m =
[[180 128 122  78  95  72  82 110 144  86  89  94 102 106 108]
 [ 59 137 111 145 153 144 112 137 162  97 162  97 144 129 140]
 [150 108 129  99  78  98  37 107 101  88  69  95  91  63 104]
 [111 145 109 116 139 115 101 114 192  73 149  78 148 129 117]
 [ 84 108 114 140 103 150 100 116  59 155 105 152  92  99 116]
 [122 105 129 114  84 113  25 111  99  84  76  89  97  55 110]
 [ 96 101 123 128  88 133  55 115  63 124  84 125  88  71 115]]
Indices start at 0.
Find the entry at row 1, column 2.
111
The entry at row 0, column 1: 128
The entry in the bottom-left corner -> 96
Find the entry at row 0, column 0.
180
Find the entry directly above the largest entry.
101
Find the entry in the top-right corner.
108
Find the entry just left of the centre entry.
101
Find the entry in row 1 and column 0.
59
Find the maximum.
192
The entry in the bottom-right corner is 115
Find the entry at row 0, column 2.
122
The top entry of the column that holds the largest entry: 144
Find the entry directly below 72.
144
The entry just left of 92 is 152
The entry directly below the smallest entry -> 55
The entry just left of 94 -> 89
Find the smallest entry.
25
The entry just left of 124 -> 63
The entry in row 2 and column 0: 150
The entry just left of the smallest entry -> 113
The entry directly above the centre entry: 107
Find the entry at row 2, column 1.
108
Find the centre entry.
114
The entry just right of 123: 128

Read these off the grid that follows.
1) Find the top-left entry.
2) Find the entry just right of 19.
3) Find the third entry on the diagonal from the top-right corner.
4) Find the entry directly above -72.
5) Find the largest entry in the last column.
6) Find the top entry of the column that holds the smallest entry.
7) Find the largest entry in the first column.
8) Find the third entry on the main diagonal.
[[ 10  24 -10  18]
 [-42 -57 -13 -13]
 [ 25  44 -10   8]
 [-19  19  18 -41]
 [-49 -72  11 -42]
 [  9 -10 -23  11]
 [ 17  54  38 -49]
 [-23 -26  26 -47]
 [ 18  22   6  21]]
1) 10
2) 18
3) 44
4) 19
5) 21
6) 24
7) 25
8) -10
